In the rows, zero is written as 128.
The rows of A fall into a few groups, which share some directions, and each row is roughly a mix of its group's hidden directions.
A:
[[128 115 160 120  83 117 142  99 156 136]
 [128 107 179 132  93 110 114 127 147 141]
 [143 144 144 105  76 112  95 124 128 123]
 [143 128 130 126 131 145 109 192 128 110]
 [141 115 167 155 105 150 131 100 159 127]
 [130 141 115 166 155 169 113 154 129 142]
 [172 115 132 131 114 171 112 124 157 118]
 [149  96 131 127 162 167 101 138 145 140]
 [ 93 121 142 146 146 106 175 143 113 119]
 [132 126 143  92 121 101 108 167 106 153]
 [123 130 105 161 147 154 170 101 135 121]
 [115 151  81 106 161 117 137 139 105 123]
 [121 119 131  81 109  81 133 109 121 133]
 [116 149  82 130 161 130 148  96 121 129]
 [135 128 102 149 142 171 128  85 141 135]
 [114 130 124  80 117  80 129 143 118 132]
 [135 161  83 104 136  99 112 135 116 144]
 [156 137 113 159 116 163 144 117 151  96]
 [142 141 145  99  85 101  97 143 125 124]
 [135 110 154 120  89 110 145  89 150 118]
 [144 122 139 174 109 151 125 105 163 141]
 [133 143 126 146  88 150 140  80 138 114]
 [138 129 118 175 154 173 124 135 141 131]
 [162 135 114 146 123 162 129 165 143  98]
 [108 125 172 127  92 100 119 111 150 138]
 [127 128 133  92 134 102 101 176 116 143]
 [147 110 143 142 141 166 132 168 147 103]
 [122 129 143 134  90 113 128 149 173 159]
 [120 121 134 140 154 164 159 162 152 107]
 [110 100 167 123 146 109 134 171 119 125]
 [102 130 121 115 153  94 101 129 117 171]
 [125 124 150 109 159 116  97 160 133 164]
 [127 121 163 103  98 116  80 133 124 135]
 [117 108 135 144 142 137 160  74 143 136]
 [112 130 118  89 126  99 111 136 121 175]
 [140 105 141 108 150 133 125 187 128 139]
 [141 125 142  89 128 106 101 174 130 135]
 [118 117 164 149  79 123 114 104 140 132]
 [ 98 106 184 125 109 115 113 131 117 126]
 [151 141 103 155 128 162 130 142 150  90]
 [120 128 104 108 173 111 104 150 115 156]
 [155 131 147 114  80 139  93 118 141 120]
 [131 130 105 159 171 161 128 157 136 129]
 [155 118 126 154 134 172 145 150 148 102]
 [134 116  94 127 181 125 144 139 124  99]
 [130 118 187 111  97 117 114 113 126 130]
 [110 115 121 155 167 136 177 135 127 122]
 [123 106 153 109  99 120 145  96 160 151]
 [ 93 139 109 107 122  78 121 126 106 140]
 [135 148  98 117 123 142 162 138 118  80]
 [112 145  96  96 151 103 125 158 102 128]
 [111 122 169 125  92  94 128 108 150 135]
 [106 128 128 108 128 118 138 177 159 157]
 [143 117 162 152 109 161 140 104 149 102]
 [136 113 172 143  94 128 139 104 160 123]
 [130 110 117 147 154 160 150 173 113 136]
 [101 134 100 110 147  84 124 121 107 153]
 [123 144 126  89 126  86  89 129 145 121]
 [107 123 144 103 132  80 107 145 124 159]
 [145 116 123 143 148 164 134 177 141 108]
 [136 127 130 107  94  75 123 102 119 118]
 [125 129 134 159 145 183 125 137 144 153]
 [113 128 122 132 129 113 145  62 138 139]
 [110 135 105 120 169  95 143 159 110 140]
 [125 141 105 121 150 131  91 124  93 167]
 [114 144 133 104 104  88 110 113  98 154]
 [117 124 152  88 121  87 109 125 115 155]
 [103 139 132 117 118  94 119  73 126 138]
 [131 141 161 146  76 125 134 137 142 101]
 [132 130 109 107 183 122 121 155 119 151]
 [123 113 150 109 103 131 126  85 138 168]
 [149 113 145 155 103 149 154  95 150 109]
 [144 119 124 144 141 163 132 184 128 113]
 [127 143 163 131 113 140 151 101 171 108]
 [135 141  98 103 157  97 118 166 117 143]
 [141 108 129 113 155 137 129 188 127 139]
 [138 127 130 176 140 176 128 128 148 130]
 [127 139 106 159 155 152 112 165 140 153]
 [103 139 105 135 125 103 150  74 130 132]
 [ 95  98 176 145 133 125 151 136 121 119]
 [132 131 143 113  83 119 144 153 127  85]
 [116 132 131 101 154 107  98 168 116 154]
 [124 128 140 159  96 164  86 128 119 132]
 [116 153 108 128 139 122 104 180 118 153]
 [132 128 160 158  89 149 136 125 164 130]
 [118 137 107 101 155 112 107 169 102 141]
 [154 118 140 160 108 175 133 117 140 107]
 [141 115 149 157  93 147 145  93 148 113]
 [125 127 154  97 109  94  94 158 117 133]
 [124 107 142 128 154 180 148  99 133 134]
 [126 108 167 128 124 109 152 173 128 108]
 [132 148 108 158 160 152 116 164 111 111]
 [152 131 117 164 121 171 144 133 142  98]
 [133 116 142 101 139 121 109 188 120 138]
 [158 165  97 114  90 121 117 114 133 123]
 [130 114 140  96  97  88 136  91 131 127]
 [122 144 100 152 126 154 145  76 133 129]
 [106 138 119  99 129  81 114  98 121 151]
 [114 115 103 157 168 160 148 148 133 119]
 [146 114 102 162 156 163 125 103 121 145]]

Each list below has three rows that fit no group; the rest each fit one group, if only roughly. Name those rows in the order they come.
- J_854: [168 152  98 148 116 148 133 126 130  92]
- J_389: [143 117 160 158 128 174 131 124 154 110]
- J_683: [117 132 136 111 122 124  88 180 109 136]
- J_761: [136 139 141 181 122 162 134 116 156 122]
- J_674: [153 108 151 136 104 168 112 107 154 118]
- J_312: [106 137 140  97 110 108 107 174 110 121]
- J_348: [123 137 109 150 165 156 126 174 136 135]
- J_550: [141 110 147 160 112 151 147  96 164 121]
- J_822: [116 120 133 114  85  83 141 139 111 106]
- J_425: [131 121 154 164 114 159 118  92 154 140]

J_854; J_389; J_761
- J_217: [152 125 121 116 155 151 132 182 118 112]
- J_774: [129 114 159 139  82 111 153 106 149 113]
- J_143: [105 119 157 116  93  79 123 126 128 139]
- J_88: [128 129 154 165 113 156 150 106 163 120]
- J_709: [125 147 124  97 116  99 104 132  81 114]
- J_759: [134 120 145 139  79 118 152  98 141 102]
- J_127: [130 133 117  94 119  81 116 112  93 119]
- J_883: [144 134 147 155  95 148 139  90 144 103]
- J_95: [ 95 140 108 118 158 100 108 124 105 159]
- J_434: [144 115 137 142 153 182 124 150 149 139]
- J_543: [122 136  96 160 118 155 137  83 117 115]
- J_424: [108 146 105 119 178 120 116 116 126 162]
- J_40: [138 108 121 129 154 156 147 180 134 112]

J_88; J_434; J_40
- J_220: [103 128 158 112  97  90 102 143 127 143]
- J_760: [131 127 142 152 113 144 145  72 148 111]
- J_642: [123 113 180 119  88 113 116 140 128 115]
- J_494: [110 128 111 103 164 114 121 163  97 147]
- J_870: [142 121 146 155 146 173 101 126 144 155]
- J_637: [124 124 134 155  93 129 147  76 141 118]
- J_55: [117 132 107 141 174 142 131 172 115 140]
- J_183: [129 129 124  95 108  85 112  96 105 142]
- J_571: [143 125 131 157  95 174 132 119 131  98]
- J_4: [142 134 107 171 160 158 127 148 131 105]
- J_52: [124 168  92 120 106  97 104 124 111 128]
- J_429: [126 160  81 106 148 119 110 127 101 135]
- J_331: [135  89 175 123 130 143 108 156 138 123]
- J_945: [137 118 122 165 162 172 139 134 146 115]
- J_493: [135 134  94 160 133 164 141  90 121 117]

J_494; J_55; J_429
- J_159: [149 135 134 157 101 154 142  92 147 102]
- J_47: [101 120 133 113 151  97  98 104 114 162]
- J_57: [126 137 163 121  70 114 114 116 125 116]
- J_653: [122 128 118  87 139  87 115 146 115 160]
- J_602: [114 145 104 111 152 122 103 160 102 159]
- J_663: [102 121 111 111 159 108 126 159 102 160]
- J_215: [133  99 145 135 134 151 164  97 159 108]
- J_514: [ 98 151  95 140 146 106 162 108 109 133]
- J_277: [127 108 120 145 164 161 141 172 134 126]
- J_58: [115 142 141 123 101 102 126  71 120 132]
- J_46: [141 139 151 136  76 118 111  91 124 131]
- J_692: [139 115 114 158 163 166 152 140 112 113]
- J_896: [121 119 139  95 151  90 116 162 123 153]
- J_92: [121 124 122  99 112  97 139  77 127 151]

J_47; J_692; J_92
- J_955: [132 103 139 139 129 156 144  83 157 152]
- J_575: [148 128 112 148 163 162 141  91 146 140]
- J_442: [140 105 121 156 159 172 147 119 149 127]
- J_190: [ 96 133 102 142 145 115 162  89 144 123]
- J_740: [110 149 110 110 131  85 133  85 117 135]
- J_553: [155 133 150 113  83 113 132 158 137 102]
- J_219: [104 144 135 139  95 134 124  72 123 133]
- J_360: [129 127  98 126 159 137 127 185 117 132]
- J_155: [141 112 151 148 110 136 148  80 137 100]
- J_539: [131 115 150 117  86 110 124  89 144 154]
- J_361: [107 120 160 113  99  85 107 142 125 144]
- J_897: [123 135  95 122 175 133 107 124  95 148]
- J_871: [ 98 118 112 122 167  87 153 118 117 133]
- J_267: [137 134 138 160 116 170 138  90 150 115]
- J_362: [122 135 128  94  98  74 122 124 114 131]

J_190; J_740; J_871
- J_209: [136 128 143 166 133 176 143 130 138  97]
- J_879: [124 108 160 157 113 146 170 122 140 104]
- J_21: [116 118 154 135  87  96 146  97 147 127]
- J_943: [126 124 140 142 155 163 113 180 115 130]
- J_212: [125 129 118 105 137 118 100 182 100 134]
- J_114: [127 129 109  98 138 107 119 178  98 125]
- J_276: [137 129 111 166 132 174 144 158 123 112]
- J_588: [151 157 103 148 110 162 126 105 150 106]
- J_455: [130 102 151 156 142 150 170 145 143 108]
- J_984: [118 145 114 132 155 137 122 188 116 118]
- J_486: [135 141 102 166 156 166 131 110 148 127]

J_943; J_588; J_486
